One turn moves every row onto another: examples first, then more rows asked
Vir: [ 32  -1   6 -11  17 -13 -22   6 -20  13  -3  -7 -11  -8   8   1  -1  21
  -5  -8 -12 -10  10   4  -3  -6 -14   7   1 -20   6 -20   6  17 -30 -21
 -11 -15   8   1 -17   1]
gibep: [ -1 -18  25  -3   0  -6   5 -15  -5   8   7  -5   3 -19 -10   0  14 -28
  -2 -14  12   6   5  18 -23  15   3   3  41  -2  -6   2   5  -7  -9 -13
  -5 -16 -14   3 -19 -30]
rogep: [-13   9   1   6  46   3   6 -19  15   4  13 -21  -2 -15  15  -4  -5 -12
 -13  -2 -34  -1  17  13  -5 -38 -14  -8  13   1   1 -26  -2   8   0   9
 -14  25   4  -2 -10  14]
Zipi: [-22 -18   1   3  22   8   0  21  11  23 -11  -6  13 -10   4  14   3  -3
  -6 -11  -2 -10   7  -7  -8  34   4  13  14  -4  -3  -4  -5  10   7 -10
  -3  27 -12   6  -4 -13]
Vitu: [ -8 -19  22   5 -10  -6  -6 -18   0  12  -1  -1  -1 -20  -1 -11  -2 -33
  -8 -13  21   2   5  17 -20  28   7  -3  14  -2   0 -13  10   1 -13  -2
  -2 -11  -2  -2 -12 -12]
Ruk: [ -8  18   1   6  49  -6   2 -13  10  -5  14 -31  -4 -32   9  -8  -7 -20
 -14   1 -27  -4   6   0  -7 -26  -4  -7  14   9  -2 -29   4   7  -3   9
  -6  29  -4  10  -5  10]
Gobu: [ 12  14 -24   2  14   9  -6  -4  12 -39  14 -13  17 -18   6 -16  -5   2
  -9 -11  10   1   8   9  -9 -23  -6  -3  17   5   6 -24 -13  13   0   7
 -12 -30  10  -5  -3  -1]
fadu: [ -9 -25  19   6  -9   1   1 -23   3  19   3   0   2  -6   4  -8  -2 -23
 -10  -9  20  -1  11  21 -17  24   7 -12   8  -6   1  -8   7  -6 -13   0
   0 -15  -1  -7 -16  -6]
porol: [-22 -16   6   1  19  11  12  17  13  30 -17  -8  13  -4   0  10   8  -2
  -7 -10  -6  -3  10   2   1  30  -6  12  26  -3  -3  -1 -10  11  12  -2
 -14  23 -11   1  -6 -13]
sunid: [ -3 -23  22  -2   2   0  11 -19  -1  15  12  -5   4  -4  -5   3  12 -18
  -5 -12   9   3  10  24 -20  11   4  -6  34  -6  -4   9   3 -15  -4  -9
  -3 -20 -15  -2 -22 -23]
tovu: [-23 -20   6  -2  19  10   6  17  13  27 -16  -3  10  -5   3  13   9  -2
  -7 -12  -6  -3   8   0  -4  27  -7  18  24  -5  -1  -3  -8  12   9 -11
 -16  25  -8   1  -6 -17]
rafu: [ 40  16  11 -12  23 -16   4   7 -25  18  -2 -24  -7 -15  -5  -6   4  23
  -7   4 -14  -9   5   3  12   5  -9  -2  25  -5  -2  -8   7   7 -20   0
  -7 -22  -3   4 -15   4]
Gato: [ -8 -27  17   2  -4   3   8 -24   4  22  10  -3   4   3   1   0   5 -14
  -8 -10  14   1  14  26 -16  16   6 -14  18  -8  -3   2   4 -14  -8  -3
   1 -21  -7  -7 -21 -12]
katad: [ 41   9   7 -11  26 -16  -3   6 -23  15   5 -25  -3 -10  -1   2   1  26
  -9   2 -14 -13   5  -1   6   6   0  -6  11 -10  -1  -7  11   2 -25  -8
   4 -18  -6   7 -18   5]
nosez: [-12  16   1   5  46  -1   4 -18  12   2  11 -27  -3 -24  12  -9  -9 -17
 -16   1 -28  -3  12   8  -3 -28 -10  -9  12   7   0 -30   2   9  -2  15
 -11  25   2   4  -5  15]
Mibep: [ -8   8  -1   2  54  -4   0 -14  11  -6  23 -23  -1 -21  12   4  -2 -14
 -11  -5 -34  -5  11   3 -14 -39  -6  -3  21   0  -3 -22   0   2  -4  -5
  -8  26  -6   6 -13   0]
Pebu: [-22 -14   5   2  21  12  12  16  12  30 -14 -12  14  -6   2   9   5   1
  -9  -7  -3  -6   8  -2   2  35   0   8  22   1  -4   0  -4   8  11   0
  -7  22 -11   3  -5  -7]
Buz: [-23 -21   4  -1  20   9   0  19  14  24 -12  -2  11  -9   4  16   7  -2
  -5 -15  -4  -7   5  -3  -8  29  -1  18  19  -6  -2  -5  -6  13   8 -16
 -10  27  -9   3  -6 -17]
nidep: [ 33   5  12 -12  12 -13 -14   5 -21  16 -11  -7 -12 -13   5  -6   1  18
  -6  -2 -13  -4   9  10   5  -7 -22  12  14 -16   7 -21   5  22 -27 -12
 -21 -16  10   0 -14   1]
meko: [ 37  -1   3  -9  24 -15 -17   7 -22  12   7 -14  -5  -6   6   7  -4  25
  -8  -4 -13 -15   7  -2  -4  -1  -1  -3   0 -19   3 -13  10   7 -28 -18
   3 -16   1   4 -18   4]
sesot: [ 17  13 -27   0  23   6  -1  -2  11 -39  23 -21  23 -17   2 -10  -2   8
  -9 -10   8  -2   7   5 -12 -25   1  -7  25   6   2 -16 -11   5   1   2
  -5 -31   1   0  -6  -6]
Kobu: [ 15   9 -29   3  17  10  -7  -4  15 -36  17 -14  20 -14   7 -10  -8   7
 -12 -11   9  -2   9   9 -11 -26  -3  -6  15   2   6 -21 -15  11   0   2
  -9 -29   9  -5  -5  -1]
Seba: [ -4 -16  25   1  -6  -9  -4 -14  -5   7   1  -3  -2 -28  -7  -6   6 -35
  -3 -14  20   4   2  14 -22  22   4   6  31  -1  -3  -7   8   0 -13  -8
  -3 -12  -8   3 -13 -24]
sefe: [ 36  13  14 -14  15 -12  -2   7 -25  17 -10 -17 -11 -15  -2 -10   6  18
  -7   2 -16  -3   6   9  13   0 -21   8  24  -8   2 -15   6  16 -21  -3
 -19 -20   5   1 -13   1]
Sesis: [ 15  18 -22   2  16   8  -3  -2  11 -38  14 -17  19 -23   1 -16  -5   0
 -10 -10   9   2   7   7  -5 -22  -5  -3  24   7   3 -22 -14  13   1   7
 -11 -28   8   0  -2  -4]
leno: [ 17  19 -24   0  20   7  -1  -1  10 -40  17 -21  21 -23  -2 -12  -4   4
  -9 -10   8   2   6   5  -8 -21  -3  -4  27   8   3 -20 -13   9   3   5
  -8 -29   3   2  -6  -7]
Fidaf: [-10   5   0   3  52   1   3 -17  13  -2  19 -21  -1 -14  16   5  -1 -11
 -11  -5 -35  -2  16   9 -11 -42 -13  -5  17  -3  -1 -23  -2   4  -2   0
 -13  25  -3   2 -13   5]
labam: [-22 -16   3   3  22   7   5  17  13  28 -11 -12  14  -7   1  10   2  -3
  -8  -8  -1  -9   4  -7  -1  38   6   7  16   0  -6  -2  -3   7   9  -5
  -1  26 -12   5  -4  -7]
Divar: [ -6  13   0   3  53  -7   0 -12   9  -7  21 -29  -1 -30  10   1  -5 -19
  -9  -3 -30  -4  10  -2 -13 -31  -3  -3  19   5  -3 -26   2   4  -4  -1
  -4  30  -7  11  -7   2]
lisu: [ 14  10 -28   1  21   9  -3  -4  14 -38  23 -16  21 -12   5  -7  -5  10
 -10 -10   6  -2   8   7 -10 -26  -1  -7  19   1   3 -17 -13   7   1   2
  -5 -31   5  -3  -9  -4]

Gobu -> Kobu
tovu -> Buz
Fidaf -> Mibep
Now these:
sefe -> nidep
Gato -> sunid

